128 stands for zero in the data rows.
Here are some points, one per row:
[192 108  76 138 135 132 102 161 189 101 128  98 145 188 112 155 128 127
  99 161 122 102 145 126  95 103 121  95  80  73  90 103 180 154  95]
[105 103 109 134 114  69 100 161 154 143  96 122  72 115 130 116 145 160
 128 135 153 127 163 149 141 122  87 118 226 140 107 164 112  99 139]
[123 102 128  93 157 167 102 124 166 141 115  62 106  91  78  93  58  85
 144 142 102 148 155  89 166 154 168 113 103 188 176 129 153 167  95]
[110 161 113 148 142 116 167 143  66  57 105  88 121 114 148 118 135 164
  72 131  98 132 190 153 169 138  91 133 123 164 155  99 146  66 116]
[183 162 132 156 161 122 117 211 154 172 114 135 161  86 161 180 192 113
 139 134 118 110  80 156 185 131 147 115 180 148 173 153 115 154 124]
[ 95 110  81 120  83 122  92 162 110 176 131 108 108 111 182 149  80 156
 133 166 136  99  89 103  80 118 111 107 150 196 103  47 120 132 178]
[148  34  87 109 139 121 141  92 105 164 130 113  98 111 156 116 133 105
 140 150 153 130 199 136 181 134 130 154 119 128 145 129  77 100 166]
[120 106 146 107 121 115 136 115 206 122 167  69 158 141 165 130 180  34
 128  94 116 104 132 111 134 121  62 147 149 141 110 164 107 174 151]
[100 175 139  94 166  83 120 115 115 128 144 198 116 119  91 143  90 176
  99 120 116 162 151 109 162 175 129  90 134 154 120 119  67 132 107]
[ 61 154 102 148  61  65  99 100 100 144 141  59  67  87  58 163 147 110
 123 143  66 136 142  96 116 128 140 139 162 106 125 141 123 132 143]
[108 171  98 193 137 152 101 129 117 143 143 149 131 106 150 170 161  98
 122  56 106 137 181 210 141 129 123 138  56 146 136  81 114 123 150]
[124 118 225 189 160 121 121 108 101 121 108  89 194 125 107 110 127 164
 104 162 121 118 119 105 106 174 132 123  83 140 140 108 151 150  98]
[129 167 124 157 108 164  91 129 108 153 147 131 129  84  97 150 126 119
  95 168 154 133  97 217 145 124 156 205 118 105 153 136 121 128  95]
[129 205 116  77 114 111  63 123 148 113 124 129 127 103 131 100 118 167
 167 121 179 118 104 142 128  91 131  97  77 169 138 153 159 100 130]
[118  94 132 100 120  84 126 152 124 144 142 171 107 137 117 126 125  88
 114 144 130  86 156 175 132 136 167  83 132 115 103 125 161  88 122]
[148  98 107 132 170  96 116 157 127 131 128 101 144  93 126  83 111 101
 122 138 168  83 183 145 110 129  75 194 130 167 127 136 120 107 145]
[135 127  91 183 124 184 152 155 134  85 150 102 135 108 186 108 129 133
 163 146  95 135 149 101  92 196 107 189 150 130 134 182 121 102  97]
[121  70 151 210 155  94 119 124  77 105 177 105 184 103 107 157 126 112
 123  85 147 137 118 148 139 109 108  61 161 146  84 125 132 144  86]
[134 154 117 122 149  80 112 107 103 105  71 162 102 170 147 136 127  87
  94 144 106 142 158  82 112 154 156 117 115 132 140 109 145  94 123]
[ 89  76 174  76 148 160  80 139 161  73 190 149 162 179 156 185  94 171
 109 123 100  79 145 133 157 113 142 113 174  98 221 145 108 106 151]
[114 164 140 102 124 154 163 150 113 149 138 135  79 109  98 118 135 188
 207 152 170  89 137 100 173  81 122 149 144 166 104 100 147 170  72]
[134 143 113 111 110  65  98 152 123 124 135 184 158 101 126 130 177 151
 119 190 116 137 127 150 121 170 126 207 149 154 100 141 113 120 135]
[190 189 141 123 136  96 167 100 109 123  76 121 172 135 144 148 126 116
 168 119 166 212 168 131  69 124  85 116 174 171 149 100 108 123 131]
[157 148 154 129 166 143  85 127 127  97 100  55 122 196 134 134 117 181
  98 163 123 152 173 135  95 102 117 149 121 184  57 102  98 180 147]
[114 101 148 144 140 166 129  59 172 135  84 137  92 139 124 114 129 155
 156 206 163 103 124 134 121 117  78 117 128 109 102 113 157 185  92]
[156 137  89 111  77  67 111 149 120 142 106 156 112 111 156 117  68 104
  88 137 112 228 105  93 174 100 100 129  96  90 146 163 128 167 137]
[209 133 126 123 111 170 170 130 111  91 183 161 146 101 139 157 166 145
 174 145 162 162 190 121 113  64 189 153 191 103 120 180 103 152 169]
[125 175 194 103 142 142 136  86 137 134 172  80 171 112 133 101  93 142
 113  95 184 156  95 158 149 127  74 128 124 117  93  82  50 151 110]
[172 146 139  75  87 130  96  99 125 122 125 114 109 118 141 180 106 121
 101 117 116  87  91  97 150 103 140 103  98  87  77 146 152  92  99]
[222 116 129 140 134 164 108 104  75 169 117 135 123  57 173 103  56 153
 102  90 120  84 129  96  85 148  64  79 153 136 137 127 132  56 158]
[ 87 128 169 100 173 139 104  94  93 130 137 160 139 105 153 139 196 133
 126 118 132 133 120 125  81  83  91 138 114 156 156 151 139 104 139]
[ 99 152 126 121  96 174  93 164 127 109 118 144 217 153 133 101  79  97
 123 149 119 198 162 103 161  83 100 117 118 116 171 103 111 152 122]
[145 205 106  81 158 145 138 140 151 157 192 157  75 111 180 123 139 135
  87 111 157 101 108  50  91 153 140 195 103 111 141 133 117 155 148]
[143 132  91 136 174 112  93  62 130 128 142  95 120  76 138 147 137 135
 155 114 146 127 152  88 141 129 146 154 105  69 100  99 132  98 147]
[ 55 125 130 137 105  84 163 196 109 138 117 123 136 167 160 140 114 135
 140  79 115 103  95 128 163 119  80 133  83  98 103 198 143 158 110]
[129 150 100 115  87 127  96  94 130 171  71  77 115 190 100 108 215 174
 148  44 169  91 121  98 103 118 144 137 146 161 178 118  86 123  94]
[111  65  97  94 200 181 183 123  97 156 197 131  84 155 106 168 171 131
 116 141  99 159  77 136 175 150  87 115  93 216 122 132 155 127 157]
[170  92 113 106 116  91 131 113 192  98 169 176 132  91 102 108  73 110
 116 110  77  87 119 138 116  99 150 185 100 154 189 109  95 146 111]
[110 114 150 117 151 112 115  78 132  93  99 194 150 124 116 107 106 133
 115 149 171 141 141  82 161 160 152 112 104 125  39 139  89 132 152]
[146 140 129 134 124 144  50 136  83  74  78 118 114 152  92 183 135  98
 136 139 116 118  83 165 115 149 174 131 135 125  85 144 116 155 170]
[151 165 112 126 132 125 146 107 119 147 153 125 147 178 119 126 146 120
 109 201 115 100 132 143 130  72 115 115 121 100 185 182 109 163 175]
[153 136 104 204 107  99 166 129 184 131 154 152 169 147 117 120  93 129
  94  90  82 121 134 135 146 117 129 103 180 141 123 122 149 173  90]
[102 119  65 214 163 123 138 105 145 126 121 131  97 131 108 120 121 159
 143  92  93 159 105 101 133  79 126 158 165 156 152 130 191  98  93]
[109 144  61  82 145 147 118 148 116  69 119 112 119 194 117 103 120  98
 116 104 216 160 123 158 142 202 117 116 161 152 174 164 160 170 106]
[170 138 157 157 136 100 139 112 135 125 191 142  66 182 164 116 107  87
 121  78 134 149  83  84 137 109  90 126 143 141 104  94 128 127 111]
[117 131  88 157  84 189 145  77 156 149  80 109 136 113 214 141 172 189
 122 127  70 126 149 120 151 125 143 126 109 114 107 140 117 136 110]
[183  96 115 122 147 123  84 142 138 146 101 102 117 143 177 106 125 182
 116 130 134 108 174 212 153  82 179 173 140 120 100 104 136 126 177]
[120 118 126 137 133 144 124 119 133  99  99 146 158 118 122  82 152 189
 136 106 137 172 103 121 191 145  69 119 145  49 122 180 164 137 144]
[145  82 134  78  72 151 120 119  74 146 134 107 116  88  92  88 131  97
  97  94  79 148 151 182  75  94 154 138  98  94 112 160 118 137 105]
[ 82 108  81  92 127 146 137 134 165  88 166 160 119 103 123 161  87 201
 140 145 117 140 195 140  76 186 149 101 128 110 123 152  88 144 130]
[ 61 148  90 143 154 118 146  65 116 147 161 136 201  93 109 144  68 105
 138  93 207 151 111 104  91  75 214 113 195 128 113 129 160 147 128]
[118 128 161 130 140 138 143 124 116 121 152 114  90 108 116  75 150 147
 131 187 157 185 128 152 112 109 115 117 115 116 220 103 125 125 100]
[145 102 145 102  76  79 151 137 175 106 151  88 110  90 150 100 137 179
 102 142 114 104 107 160 150 169 119 126 186  96 117 107 121 151 142]
[104 117  92 124  95 113 169 173 132 104 163  38 157 136 156 115 153 161
 106  84 132 136 104 131  83 149 182 109 102  87 121  60  95 142 181]
[102 161 127 119 226 140 160 181 163  73  89 145 134 117 114  76 148 130
 119  90 146  47 150 112 178  90 170 131  86 134 113  92 112 125 115]
[ 99 109 175 131  84 119  61 178  67 119 149 116 130 136 142 103 151 120
  98 118 161 107 162  74 143 137 173 154 131 142  93 192 132  67 104]
[105 145 120 187 127 164 137 126 177 107 140 118  61 101 152 123 148 141
 136 118  89 110 131 163  86 149 158  64 122 135 118 141 140 152 200]
[ 97  87 115 106 103 167 134  94 117 177 115 129 188 149 121 152 132  96
 114 119 165 119 151 110 175 141  76 144 110 118 126  61 138 119 187]
[117 146 122 107  95 119 131 113 137  99 107 149 136 174 133 123 156 151
 152 118 179 176 114 132 141 162 142 118  93 105 195 100 193  59 119]
[138 110 173 147  93 130 137  76 132  92  84 162 107 159 174 119 105  80
 133 114 112 110 146  84 139 119 157 185 142 115 120 140 151 132  92]
[155 149 116 139 129  97 129 156  97 162 168 137 100 104 129 123 128 123
  93  86 176  88 191 160 114 152 103  37  88 105 142 180 107 143 115]
[161  80 134  70 142  89 134 173 139 115  94  94 133 118 111 163 110 121
  96  88 162 146  90 129  84 118 132 111 136 135 147 132 194 138 116]
[145 128 151  93 146  98 203 151 100  95 133  79 133 148 121 182  90 117
  94 118 120 163 114 144 131  90 173 204 114 182 100 153 178 132 120]
[ 95  71 141 123 197 148  88 153 140 108 100 178 123 137 135 148 102 173
 121  82 103 160  94 132 116 112 110 141 185  90 132  80 156 100 111]
[117 148 123  77 129 192 105 146 116 144 170 102 186 149  95 156 150 125
 208 131  90 114 148  84 152 141  98 119 127 151  97 130 121  79  80]
[117 143 180 176  85 166 114 122 181  90 190 106  88 139 135 127 159  77
 104  93 112 149 151 118  81 129 141 142 122 140 137 124 140  97 135]
[166  85 143 198 120  63 112 132 129 187 140 127 135 180 110 130 104 117
 118 120 117 123 139 101 150 106 152 172  82 114 163 130 158 142 161]
[112 129 105 144 157  92 126 105 115 136 118 123 192 182  97  88  99 139
 212 120  88  84 130  96 118 154 143 121 117  80 144 133 145 139 174]
[136 201 120 103  90 119 188  98 111 115 149  91 160 169  77 157 102 169
 152 148  91  95 122 134 125 181  96 168 109  97 140  89 160  79 130]
[129  88  90  93 167  98  80 144  74 114  89 130 144  84 120 119 199  82
 170  91 105 152 108  94 115 179 115 140 122  74 118  80  89 208  77]
[ 74 164 125 120 146 169 127 155 120 222 121 104 118 121 193 181 129 102
 131 174 159 126 198 137  99 125 144 122 108  70 124 133 132 173 110]
[113 144 217 135 108 152 115 240 128 162 126 177 135 126 124 113 105 123
 162 125  98 151 128 122 119 144 156 151 154 128  88  98 156 140 208]
[ 92  90 136 146 146 120 163 152 202 177  50 104 141  95 138 201 107 112
  98 157 128 151 106  85 122  97 167 131 136 144 166 156  73  96  72]
[136 104  92 120  83 156 209 124  81 101  94 196 164 157 108 125 138  91
 119 167 137  73 142 108  89 139 108  85 108 177 124 136 138 188 125]
[ 87 103 144 128 126 111 152 100 176 160  98 121 155 139  92 106  74 140
 127  81 142 108 114 191  83 104  84 166  88 137 114 219  95  88 122]
[137 141 124 106 116 113 126  70 134 149 116 146 134 126 126 133 128 126
 177 115  60 134  87 171 202 169 145 122 121 202 122 102  75 159 140]
[ 79 165 137 121 111 105  98 133 181 112 104 166 127 121 127 108 133  92
 102 150  93 112  95 131  33 106  71 117 126 140 126  88  96 136 120]
[134 109 139 153 110 117 138 129 108 100 154 116  76 141 155  87 121 133
 156 167 158 159 164 122 184 140 137  73 105 145 127  91 130 172  63]
[120 136 174 130 148  96 124 133 113 122 138  94  93 122 149 104 112  88
 236 147 150 120 103 124 147 140 111 114 148 118 213 107 141 149 200]
[134  77 171 158 167 121 137 108  75 162 160 124  91 204 116 118 105 160
 159 114 107 144  81 129  90 110 176 118 109  94 141 164  94 114  86]
[116  86 157 147  86 119 189 137 144 158 101 196 119 201 152 109 104 150
 165  89 185 166 103 163 111 133 171 154 106 142  99 114 100 120 124]
[134  95 146 124 109 113  80  80 142  89 167 148 117 118 156 212 131  91
 166 181 173  96 115 198  99 163  94 157 152 107 141 106 131 110  73]
[136 137 105 177 184 207 116 152  89 124 117 125 135  99 101  79 110 148
 102 175 146 135  48 121 130 140 125 136  94 125 136 159 114 129 164]
[192 145 101 166 152 120 132 126 143 209 161 172 136 125 128 181 160 153
 102 124 140 123 151 147 129 188 140 133 130 107 147 104 126 124 114]
[173 110 135 139  57 171 110 134  95 123 121 136 139 133  43 140 162 194
 101 126 161  75 118  88 136 126 126 119 161 176 189 133 104 151 146]
[105 160 136 155 108 131 130 109 126  76 105 186 139  86 113 142 122 102
 164  92 132 125 133 123 173  90 151  90 103 150 161 117 125 116 144]
Along one direction, these points spread out more than along any other. Take the direction at right angles to it along which they spread out most. Go by this last direction. Where along it does each point below lie, from 0 to 99? 50 is the average, and the first point above lies past it. One standard deviation of the points above along it is 16.
[109 170 150  89 151 115 109  89  65 152 124 172 108 154 144 109 135 163
 143 112  64 120 173 154 107  97  89 130 128 146 124 148 206 214 132] --> 41
[182 161 111 167 129 170 107 115 174 143 106 129  80 151 124 192 126 102
 108 102 171 118 106 110 151 166 121 125 135 126  90 184 114 110 152] --> 54
[131  97 145 159  87 122 107 119 150  88 149 144 141  47 129 116 136 145
 147 116 144 134  68 117 135 121 151 140  69 142  98 137 194 174 110] --> 61
[161 144 125  71 118 184 120 141 103 127  79  74 136 127 169 117  78  89
 152 119  47 131  93 167 132 122 159  70 156 112 128 163 120  96 110] --> 56
[111 163 106 178 138 117 161 154 114 103 128  98  75 116  71 175  75  91
 148 168 153 105 131 133 140 140  87 151 146  83 103 168  90  96 191] --> 50
[ 79  96 179 113 109 126 185  90 107 125  94 119 140  93 166 164 157 153
  71 152 139 126 122  97 147 154 120 111 116 156 177 138 163 149 192] --> 41
[110 147 126 121 128 157 130  89 123  92 104 132 111 157  73  86 202  78
  72 140 130 144 109 121 171  48 110  95 146 101 111  75  96 104 165] --> 40
[169 142 217 115 136 129 183 150 183 151  83  97 132 112  82 119 162 119
 170 135 118 161 158 133 118 177 134  87  89 124 101 126 138  84 131] --> 44
[135 171 186  86 147 112 152 136 138 160 139 132 123 131 104 123 156 138
  72 148  76 122 134 107 127 105 142 110 180  78  96 109 167 114  96] --> 60
[128 104  88 105 115 111 217 161 134 130 114 153 135  89 126 130 134 117
 180 123 135 104  99 147 141  60 111 124 113 112  97  94 164  82  96] --> 58
[122 134  84 101 145 108  99  89 184 179 181 129 190 154 131  37 175  91
 106 191 112 153 115 147 122 163 193  91 157 165  85 170 197  63 150] --> 53
[139 112 134  98 190  89 167 133 121  96 108 153 120 127 114 119 180 140
 159 144  89 154 100  97  82 109 131 109  94 130 141 164  57  94 135] --> 49
[121 149 111 165 115 128 158 124  60 137 130 125 125 147 210  83 117  89
 103 184 129  66  58 163 135 143 175 142 179 122 123 112  65  96  74] --> 52
[117 110 134 107 106 224 156 140 144 168 102 162  84 116  60  95 112  76
  88  79 121 121 139 151 105 188 133 176 198  79 128  91 150 135 129] --> 56
[138 100  92 162  79 156  79 210 154 133 168 157 121 150 106 126 129 119
 144 171 107 181 123 102 101  88  85 106  94 133 100 106  98  64 116] --> 56
